One turn moves each row of this set onto another row. After a few examples, where does it send each row asked below?
J420: [  0   7 -13  27   4   1 -42   5 -14  32   2  -1 -20  37  -1  50  -9 -40
 -27]
J8: [-23  11 -15 -24   4 -10 -19   6  34  17   6 -30  -6  24 -28  22 -44  51
 -28]
J777: [-28 -11   3   7  30  -4  32  30 -10  24 -14 -43  28 -16 -12  27 -28  26
  18]
J507: [ 39  30  16  -9  52 -20  -6  21 -19   2 -32 -11  -2 -23  -8  51 -38 -24
   2]
J541: [ -5 -16  -1   0  -1 -24  22   5   0  29  -3 -22  36 -49   3  11   9  38
  13]
J151: [ -9 -18  10 -36  32   6 -31   1  -7   4  19 -26  -5  34 -30 -36   7 -22
 -17]
J515: [  7  26  -9   9 -27 -10 -24 -18   9  27 -46   9 -35  26   3  29  10  -5
 -30]
J978: [-36  -6  -8 -22   8  16 -25  12  22  27  46 -42 -18 -11  12  21   4  11
  -2]
J825: [ 15  28  26  -6  32 -45   2  46   7 -12 -40 -23  12 -13   8  24   7 -22
  -1]
J503: [-10 -24  10 -44  20 -33 -25 -22  22 -14   1 -36 -19  31 -41  21   9 -23
 -24]
J260: [ 49   3  23  -2  19  14 -15  21 -37   2 -26  29 -11 -33  -7  23 -23 -16
 -20]
J706: [-18  17 -24   4  17 -18 -36   6 -24  20  -5  -2  10  29  23  16 -27 -55
  26]
J944: [ 44 -45   3  17  -2  -7  12 -11  15  18  -1 -11   0 -35   2  17 -13  35
  11]
J926: [ 25   1  30   1  -5 -13  -5  45  -9 -15 -33  17   3 -22  11  -3  22 -12
 -21]
J457: [ -6  10   7 -60  34  18   3 -30  -4  35   8   6  -4   8 -13 -31 -15 -23
 -14]
J268: [ 20 -41   7  26  30  13  24  15   3  14 -12 -33  -7  -1 -15  35 -47  26
  15]
J111: [ -4   3   5 -68  24 -21   8 -52  25  18  -8  -1 -17   3 -22  25 -15 -25
 -23]
J736: [-11  36 -19 -14 -13 -26 -19 -16  -1  16 -54  10  -5  17  28 -10 -11 -18
  22]
J189: [-26 -41 -16 -12  37  17  -9 -42   7   3  16  -9   1 -17  46   2  -4  -4
   7]
J911: [-11 -23 -24 -11  33 -10  -5 -50  19  -9 -26   0  12  17   5   2 -51  35
 -17]

J420 turns into J706
J507 turns into J825
And these:
J457 turns into J111
J944 turns into J268
J911 turns into J8

One turn moves each row of this set onto another row. After a few examples, where does it send each row asked below?
J906: [-13  20  33 -22  17  30   7 -15  37 -54  29  -4 -10   9  16  -9  16   5
 -15 -18]
J27: [ 64 -27  -2   0 -15  18  11 -33 -13 -17  32 -34   7  -3 -20 -38  25 -27
  26 -19]
J179: [-16   1 -10  10  10  -7  19  37  16 -20  67   1   6  46  -9 -43  31  12
   2 -16]
J859: [-27   9  23  48  29  -9  17  24 -16 -14  30  30  10 -33 -42  -7  33  29
 -11 -41]
J180: [ -2  16  30  -5  -3  18 -19 -41  25 -56  29 -19  19 -20   5  -9  37  25
  12 -16]
J202: [ -5  -9  15 -56 -17  37  21  -2 -32 -15  32  -7 -18   6 -34 -14 -16   7
  -2 -59]
J248: [ 14  10  -9   9  28 -28   2  21  -6 -25  56  -2   2  53 -16 -42  26 -12
 -10 -37]
J186: [ -5 -19  -3  23  30  -4  21  11 -18 -11  64 -10 -16 -18 -57 -17  26 -34
 -30  -1]
J744: [ 14 -26 -43 -13 -17 -20 -10  19 -33  -6  17  47  -4  12  -2 -30  27   5
  32 -14]
J390: [ 18  -9  39   2  -1   2 -19 -27  28 -48  36 -22  20  24  14  -5  40   4
  20 -18]
J767: [  1 -40 -36  15  -7  21 -18  17  -1  -5   7  39  -6   9 -22   2  46  -8
  46 -39]
J903: [-12 -20  12 -57 -26  47  13  27 -23   2  40   3 -15 -17 -17  -7  -1   3
  14 -30]
J481: [ 27 -25   2 -36 -11  11  -4 -34 -34 -40  56  25  15 -23 -13  17  52  33
  12 -45]
J430: [ 45 -40  29  -7  23   6  -1 -38 -32 -10  37 -40  12 -15 -24 -18  52 -14
   0 -28]
J408: [-19  32  25  22  25 -14  27  16  -7   0  38  20  -1 -28  -3  23  36  20
  -1 -33]
J523: [-23  -6  25  40  18  11 -16   7  -9  14   4  26  16 -37 -23   9  53  27
  -9 -30]
J531: [-32   0 -15 -11  35  32   2 -43  -8   4   6  -7 -23 -22 -17 -50  -7 -18
  -5 -21]
J575: [ -3 -31 -39  21  -7  -6   2  26 -18 -31  22  52  -1  16 -36 -36  25  -3
  41 -35]
J824: [ 50 -24  18 -24 -22   6   3 -26 -35 -22  56  29  24 -21 -21  17  30  29
 -19 -35]
J682: [ 14 -10  66  18 -12  -3  26  -3 -49  19  33 -12   5 -11 -12 -30  -2  10
  12 -29]
J395: [ 51 -30   7 -27  10  15  -1 -26 -15 -41  51  54  32 -27 -24  -3  26  14
 -19 -44]
J612: [-27  -6 -20   6  32  45  22 -27   0  -4 -23  29  13   6 -14 -54  13 -10
 -16 -22]
J954: [  7  27  37 -15 -16  30   3 -40  28 -41  32 -19  29   6   2 -17  15  20
 -10 -23]
J570: [ 59 -14   3   3  17  21  29 -32 -11 -26  35 -10  27 -12 -24 -42  42 -45
  25 -30]
J359: [ 39 -27   4  -1   1  14   1 -51 -31 -18  31 -33  12 -21 -11 -44  51 -10
  40 -20]
J604: [ 21 -29 -44  17   7   7  25  31 -11 -10  -7  49  11  19 -14 -21  40  -8
  20 -30]
J964: [-29  -2 -36  -9  22  54  13  -5  -8   2   8  47   5  -6 -15 -51  -4   7
  -1 -43]
J417: [-52   4 -12   2  24  37  15 -27 -21 -18   6  14   3  -3 -46 -68  10 -10
  -3 -35]
J98: [ 49 -39   5   6  10   3   1 -13 -21 -16  13 -20 -15  -8  -4 -57  29 -35
  14  10]
J502: [ -5 -50 -44  11   6   4  -2  34 -25 -19  13  52   2  11 -30 -22  32  -4
  28 -30]
J19: [-10 -15  37  -5 -39  20 -10  28   2 -11  27   8  -7 -26  -3  -3  -9  -6
  25  12]
J924: [ -4 -22  48  -6 -13  30  19  12 -34  34  40  -9   1 -27   3 -36   1   7
  24 -13]
J116: [-16  14   8  45  29  22  32   7 -29  16  18  44  15 -48 -23 -13  22  -7
  -6 -25]
J914: [-49   0  -9  -6  12  56   0 -33 -17  15  -9   9  10   5 -22 -40  43 -10
  11 -38]
J908: [-32 -28  -6  -8   5   3  -2 -23 -28 -12  65  51   7  19 -24 -47   4   6
 -37   4]
J873: [  5   5 -40  25  -3   9   4  53   2 -15   0  39  10 -11 -17 -26  26  -4
  25 -17]
J638: [ 14 -31  17 -54 -10  14 -18 -47 -30 -44  44  21  22  11 -13  10  42   9
 -14 -31]
J262: [-11   0   9  37  37  12  33  12  -3  -7   2  46  16 -28 -21  15  37  11
 -30 -30]
J975: [-12  -1   3  -1  25 -17 -16 -28 -22 -25  53  39   5  41 -16 -47  -3  -8
 -37 -19]
J784: [-53 -11 -13  11  39  45  18 -18 -14  -3   1   5   3   2 -28 -57  18 -20
   5 -30]
J884: [ 48 -40  17   7 -20  18  25 -32 -11  -5  29 -35   8  -1 -30 -36  34 -32
  19  -5]
J501: [-41   4  24  42  31   0  11  28 -11 -12  18  37  21 -22 -22   4  41  23
 -13 -27]
J562: [ 27 -24  23 -36   1  -1  23  -5 -57 -15  54  49   6  -5   1   6  47  20
 -19 -30]
J469: [ 36 -47  21 -32 -26  16  16 -26 -25 -13  57  33  16  -5 -28  11  30  31
 -19 -37]
J387: [ 19  28  30 -12   5  16  -2 -21  31 -53  20   5  52  -1   1 -39  35  12
  -9 -20]
J18: [  9 -11  29  -1 -47  -7 -17  18  -1 -40  12   5 -12  -1 -21  -6 -21  -8
  20  -5]
J524: [  9   4   2  14  38 -24   2  -4 -30 -25  59   9 -11   6 -49 -11  18 -35
 -42 -23]
J265: [  1   8  40 -16 -25  25   4 -19  43 -39  25 -20  24  11 -10 -12  24  25
 -14 -13]

J417 turns into J265
J524 turns into J903
And these:
J262 turns into J481
J906 turns into J408
J18 turns into J186
J954 turns into J501
J430 turns into J964
J395 turns into J767

